In the data rows, the value 128 means zero.
Here are some points:
[142 137  96 133 127 140 109 139 103 107 156 124 140 140 123 128 127 141
 135 109 154 116 118 128]
[197 111 175  70  91 126 198 141 149 168 104 163 109  72  63  69 127  97
 111 206  69 151 102 147]
[109 139 145 153  92  89  70   0  97 118 222 108 115  54 122 126 145 140
 255  43 255  99 182  30]
[132 116 138 125 137 120 137 116 134 129 102 146 155 191 121 190  87 111
 119 108 119 140  91 134]
[110 140 123 140 130 159 107 142 135 125 147 123 152 133 145 166 108 127
 137 126 118 131  86 135]
[112 134 126 157 144 140 153 118 162 130 126 150 153 114 143 183  89  95
 174 170  84 161 109 151]
[105 142  81  97  85 122  96 109  73  93 185  66 138 115 107  77 151 128
  98 118 146 120 174 123]
[138 147 144 118 138 145 120 147 128 120 150 102  99 127 145 114 117 136
 140 125 113 149 139 143]
[131 153 119 141 136 133 123 140 125 135 143 141 138 143 115 138 125 162
 113  95 178 112 105 125]
[145 112 159 152 135  95 143 131 149 151 111 147 129 149 160 154 116 129
 130 143 123 155 100 150]
[104 140 102 123 117 138  89 120 100  90 183 107 118 116 123 111 135 177
 110  84 178 101 126 122]
[ 90 120  72 121  90 133  55 100 112  44 193  75 102  83  85  43 177 123
 113  87 157  81 209 135]
[157 203  95 142 112 158 124  69  91  97 180  45 177  97  83 125 125 108
 126 135 150 166 159 171]
[125 105 157 106 103 100 144 112 161 138  77 149  89 123 191 117 117 169
 145  94 106 125 125 128]
[ 82 121  76 104 103 117  86 111  77  93 184  84 125 124 102 109 140 135
 102  97 184 112 135 138]
[122  87 162 105 117 102 135 116 161 157  78 134 123 113 200 116 121 156
 159 132  77 141 116 136]
[136 146  82 113 153 121 111 140  92 100 178 104 119 108 120 104 134 173
 134  82 193 108 132 128]
[160 119 150 141 162 112 154 156 143 117 133 155 107  83 162 102 154 184
 116 120 124 118 122 110]
[118 124 162 112 128 150 138 142 145 140 115 146  83 106 172  98 129 159
 146 114 103 145 134 115]
[124 116 150 126 105 102 155 100 148 152  70 138 126 139 128 125 133 193
 125  84 173 101 108 125]
[141 107 130 150 167 124 138 176 119 160 124  81 129 119 176 173 105  93
 107 181  65 161 149 132]
[159 122  72  71 155 130  53  93  71  58 214 103 115  66 142 126 100  79
 107 181  85 153 129 169]
[119 119  56 120 112 120 103 122  60  76 208 152 136 100 147 122 148 114
  93 114  93 120 172 139]
[143 147 145 135 108 133 147 130 143 131 132 149 133 185 117 143 106 133
 145 122 127 116 107 130]
[112  87 162 113 110  96 134 101 162 141  67 143 111 151 190 124 119 148
 144 110 104 128  89 129]
[134 125 163 124 131 113 133 124 154 160  79 150 132 192 123 158 100 140
 125 101 133 118  85 132]
[ 63 140 209  35  29 149 155 108  58  24 196  83 163 163 109  35  52  68
 107 158 102  99 145 141]
[146 164 125 136 118 113 133 161 155 146 147 108 158 134 128  64 179 158
 151  65 188 128 153 125]
[103  90 158 110  80  74 128 115 168 157  84 137 144 194 116 177  84 126
 115 123  96 111  69 129]
[118  96 162 128 116 106 136 120 162 147  74 138 118 166 133 142 103 184
 129  95 125 102  88 131]
[131  57 131 144 148  92 143 157 132 167 106 154 121 123  77 145  53  91
 138 179 110 165  76 138]
[101 149  64 134 123 127  89 138  86  93 174  98 145 131 113 140 137 120
 135 127 149 144 136 143]
[121  86 176 155 134 107 161 133 162 149 108 164 145 123 132 172 138  95
  98 188  66 151 103 144]
[145 140 149 127 141 150 141 128 145 150 114 145  96 177 127 121 167 121
 154  87 112 126 188 101]
[138 124 143 140 137 138 135 140 152 139  99 153 114 134 168 115 120 181
 138  92 113 103  93 109]
[161  98 138 168 149 149  88  93 137  46 184 104 130  91  73  90 118 142
  49 251  77 154  83  86]
[159 133  93 136 102 111 128 124  86   0 200   0  28 134 140   0 228 113
 130 202 110 216 255 124]
[136 113 162 132 116 108 134 121 163 148  87 143 128 156 108 113 113 166
 105  84 182 104  94 131]
[ 80 236 112 202 111 121 134 102  68 102 143  78 116  54  47  13 200 147
 155  67 137 133 199 231]
[112 113 174 118 154 167 166 149 129 178 137 164 125  98 152 161 131  79
 117 167 100 137 106 154]
[126  91 173 110 114  92 137 107 158 152  68 152 116 189 151 186  76 109
 116 111  90 115  72 112]
[142 134 147 111 136 129 137 123 138 150 108 151 109 158 163 152 113 154
 140 120 103 121  86 128]
[134 139 134 144 111 140 136 144 118 146 147 131 158 150 124 135 124 163
 131 113 155 114 116 149]
[137 129  47 120 129  50 158 150  95 163 141 113 162 108  58 148 208 100
  30 123 208 154 139 192]
[134 136 117 135 136 189 147 137 109 153 132 138 101 128 178 121 119  97
 142 182  56 133 108 161]
Then 24 other points, each followed by its number:
[148  97 143 132 145 125 150 129 151 158  78 160 138 113 161 127 133 120
 102 145 137 143 127 143] 0
[135 142 149 126 142 138 159 144 135 151 115 142 107  90 130  99 135 201
 122  82 157 100 110 134] 1
[115 149  94 108  92 155 119 148  88  92 163  89 148 110 100 110 147 113
 110 116 149 129 137 152] 2
[122 166  99 130 122 143 113 155 103  86 175  99 139 142 101 154 143 124
 126 139 151 139 121 140] 3
[138 144 154 130 154 118 150 140 153 152 138 126 133 138 151 133 116 149
 136 120 149 126 113 138] 4
[124  98 161 119 106 102 130 103 151 152  81 144 127 171 164 167 106 160
 147 100 110 109  84 126] 5
[101  94  86  83 152 156  53  99  36  84 194 116 135 100 131  70 160 105
 116  83 166 121 188  69] 6
[145 105 155 118 133 113 123 137 158 136  94 135 120 140 156 111 135 136
 143  98 145 153 131 135] 7
[142 148 174 148 160 110 150 138 174 136  99 159  80 155 150 145  75  50
 138 172  73 119  75 131] 8
[146 129 144 178 114 161  91 134 144 110 148 117 112 156  74  69 150 138
 117 178 151 112 179 121] 9
[124 100 177 116 107 101 136 110 165 140  86 142 169 143 115 146 131 113
 141 144 113 124 110 133] 10
[109  95 155 109  99  96 147  95 167 157  69 138 131 196 127 172  95 144
 102  91 119  96  80 117] 11
[ 91 120 141 183 108 116 172  96 196 159  44 161 144  83 195 161  83  89
 137 118  41 180 144 160] 12
[141 125 140 123 127 153 145 144 141 157 145 125 117 110 130 124 145 146
 128  95 171 121 130 129] 13
[184 158  60 123 181 145 179 154  96  86 102 137  82 111 126 122  78  73
 173 255  27 143 110 153] 14
[131 138 132 139 140 145 134 139 119 111 162 124 154 148 116 153  98 124
 118 101 150 127  97 142] 15
[119 112 162 114 122 110 143 110 159 144  85 140 136 146 155 130 119 149
 166 121 114 140 107 151] 16
[112  98 183 126  96  86 149 127 177 154  90 149 102 122 141 143 111 116
 136 165 106 147 118 140] 17
[138 124 158 112  97  91 156 153 159 155  71 160 119 137 117 181 101  99
 136 185  88 168 114 118] 18
[101 128   0 176 221 111 226 115  40  33 255  86 105  30 126 140 239 251
 160  53 230 134 105 129] 19
[121 106 147 154 105 131 131 138 130 157 101 153 121 134 149 149 126 156
 138 114 137 158 131 147] 20
[128 105 163 134 120 138 143 131 171 147  95 136 104 101 197 135  96 116
 144 146  93 182 103 140] 21
[ 55  67 152 150 165  92 202 102 143   9 255  84 182 143 138  98 138  87
 160 179 131  75  43 108] 22
[116 106 161 115 107 111 137 106 170 144  66 139 110 158 143 133 112 181
 126 104 135 103  86 121] 23
Which of these numbered points is nearest to each point below, ignoring the direction in which the first points spread most? Its number follows each.
[112 179  70 164  61 154  88  52 177  71 200  97  44 138  51  87 210 208
 107 255  43 178 104  10] > 9
[213 195 154 207 132 190  46 101 139 128 227 130 192  53  96 109  87  99
 144 216 116 239 200 205] > 21
[143 123 144 137 149 152 148 120 141 117 129 168 115 133 176 107 111 109
 144 199 122 184 112 114] > 21
[193 134  26  75 152  91 238  63  60 127 175 141 155  55 114  73 132  84
 150 153 122  84 212 140] > 0
[136 117 124 137 123 151 148 120 140 143 135 124 145 161 125 167  84 127
 118  91 129 106  77 136] > 15
[138 142 137 148 126 135 139 150 147 143 131 140 132 122 101  96 116 155
 100  88 226  91 100 105] > 13
[144 133 146 138 152 149 134 162 139 165 130 155 148 125 120 124 151 149
 129 108 178 128 134 138] > 13
[134 125 151 249  65 103 196 142 158 169  63  83  83 143 103  72 163  66
 105 205 135 120 122 157] > 9
[117 135  95 115 116 149 118 135 100 118 165 114 100 114 111 118 134 191
  97  81 193  94 123 113] > 13
[143 119 158 124 147 129 155 145 144 128 116 143 116 150 166 161 110 146
 137 144 100 116  89 135] > 4
[124  92 183  78 221 203 133  15  33  61 127 182 156 151  85 120 145  80
 163  97 150 208 179  67] > 6
[127 114 154 142 153 101 121 117 138 157 109 160 116 119 179 106 129 164
 140  89 114 155 146 142] > 7
[126 100 156 117 104 106 141 112 173 149  72 148 131 136 141 129 122 171
 119 106 141 122  99 134] > 23
[136 162 102 121 144 173 114 136 132 108 169 144 132 117 112  86 135 129
 108  65 189 127 148 127] > 13
[125 113 135 114 113 120 132 132 150 156  81 145 111 157 170 178  88 118
 154 100  73 127  68 131] > 5
[141  84 106 133 148 131 119 112 129  99  16 215 142 123 120 100  51  30
 155 228  33 145 114 118] > 14
[134 130  44 132 101 152 191 104 105 143 127 255 148 134 124 169  54  55
 168  82 140 180 255  23] > 6
[143 112 163 123 122 100 140 117 164 158  82 148 120 158 150 129 128 183
 119  90 136 113  85 113] > 23
[129 167 147 134 128 135 141 116 142 148 125 145 117 109 128 111 140 189
 132  97 175  87 105 139] > 1
Now 24 new points, numbered from 0 again:
[132 140 142 133 130 131 135 131 134 154  88 154 138 184 126 173  85 107
 112 146 109 146  89 133] 0
[123 116 159 116 117  93 125 112 178 145  77 175 132 164 116 167 101  86
 118 163 101 125  93 177] 1
[144 161 129 155 195 142  84 155 139 157 138 199 150 125 142  54 187 137
 113 157 132 115 153 133] 2
[108 127  82 116  97 121  92 125  79  88 179  92 111 115 110  94 144 165
 116  82 199 101 118 118] 3
[115 105 130 164 100 145 122  92 162  87 217 159 166 130 142 109 129  72
 154 233  68 198 137 110] 4
[120 166 102 135 121 148  63 146  95 123 187 109 138 113 153 157 197 140
 140 133  79 102 192  86] 5
[ 97 115  77  92 116 138  79 102  83  71 184  75 153 126  98 129 131 106
 116 108 192 103 130 124] 6
[127 105 146  78 109 117 130 150 162 193  49  84 108 106 164  92 134  68
 173 172  64 101  90  81] 7
[134 101 182 140 122 103 141 112 155 175  94 147 139 138 148 185 123  88
 154 177 108 160 110 134] 8
[117 149 113 119 123 125 136 138  96  98 175 106 134 142  97 120 144 112
  89  95 199 112 119 137] 9
[135 113  98 134 156 155 148 154  91 121 201 123 154 124 141 101 119 132
 103 153 144 127  97  94] 10
[124 114 150 131 137 120 131 121 146 158  88 154 123 128 119 126 138 158
 124  99 161 113 116 122] 11
[152 111 149 132 144 135 160 127 148 152 106 167 107 137 183 155  91 110
 161 166  85 146 103 126] 12
[132 108 155 123 112 103 141 107 162 130  74 135 139 203 117 172  99 124
  95  82 148  90  78 107] 13
[122 103 161  96 106  92 151 115 168 152  77 142 111 105 165 124 140 140
 141 103 100 167 115 157] 14
[118 103 157 145  92  89 162 125 152 153  86 147 153 135 111 178  85  99
 121 158  78 131  79 123] 15
[104 111 194 114 126 134 128 128 161 144  54 133 150  92 179 128 128 134
 124 148  85 175 150 124] 16
[ 89 122  80 104  98 111  70 117  73  81 171  86 121 108  97  93 130 129
 102  88 243  95 124 118] 17
[132 162 127 160 124 136 122 139 136 155 110 148 125 132 130 133 104 109
 126 112 103 139  99 129] 18
[157 147 124 159 146 145 132 142 131 115 159 141 115 131 141 123 174 166
 134 107 141 109 130 137] 19
[118 173 138 154 169 170 143 112 120 101  99 149 133 143  24 127 214 162
 153 105 163 140 180 136] 20
[138 123 104 153 130 144 151 163 152 110  82 146 137 189 131 164 123 108
 124 114 130 111  94 140] 21
[ 73 172 128 124 135 117 128 112  79 129 148 135 171 103 107 115 182 109
 122 149 104 159 187 145] 22
[122  91 142 123 110 100 124 107 165 161  75 144 106 147 180 161  96 108
 150 132  86 128  84 129] 23
The same question for these:
[ 96 124  82  86  92 126  86 116  86  91 182  91 160 136  93 122 147 115
 102 104 192 106 135 136] > 6
[109  95 169 109 125 125 127  95 111 184  93 112 152 118 119 124 141  76
 154 207  86 135 110 116] > 8
[110  85 165 113  87  91 124 109 180 161  73 145 120 150 162 163  99 101
 147 126  86 134  88 135] > 23
[114 145  98 132 115 123  82 149 101 103 192  91 138 104 131  78 151 151
 129 104 140 145 146 130] > 18
[131 118 151 134 120 119 139 126 154 141  81 148 108 140 120 126 125 181
 132 101 168 108 109 118] > 11
[138 130 132 129 130 117 145 140 127 145 115 131 152 125  98 132 114 134
 100  88 197 109 106 145] > 9
[120 103 144 124 107 108 127  99 164 142  71 147 150 177 120 166 105 128
 114  93 151  95  85 127] > 13
[ 95 188 111  39  26 106  85  92   0  18 253  63 115 210 177 150 250 160
 152  42 174 149 255  77] > 5
[115 125 150 111 127 111 139 132 115 158 101 126 138 128 126 118 131 123
 130  71 152 107 145 131] > 11
[128 135 111 119 122 139 121 149 102 122 156 122 128 137 120 123 127 160
 124 100 167 129 107 138] > 3
[166 107 136 160 121 165 127 122 135 155 107 131 166 171  95 185 105  77
  99 140 126 148  87 121] > 0
[115 101 163 119 101  99 148 116 159 158  74 149 114 188 118 184  91 135
 112  92 106  87  63 122] > 13
[137 129 142 122 110 140 127 137 151 145  88 139 120 128 142 118 151 191
 127 101 160 110 115 123] > 11
[123 113 164 121 110 102 146  99 168 149  69 142 114 165 179 148 105 140
 132 122  90 114  84 129] > 23
[136 137 102 131 119 152 105 160 104 122 170 110 126 109 116 135 124 129
 132 108 174 151 131 135] > 18
[157 114  93 164 172 185 187 113 144 202 125 130 117 100 145  77  95 116
 113 232  91 163  54  62] > 10
[130 129  98 118 125 140 129 155  90 103 172 104 137 107 117 114 136 131
 107  86 214 102 132 122] > 9
[ 83 150 101 164 197  85 106 160   0  80 101 162  95  85 112 144 245 125
  25 113 143 128 255 160] > 22
[140 134 124 130 117 141 125 161 117  99 150 137 155 139 114 131 139 139
 100 109 201  82 104 114] > 9
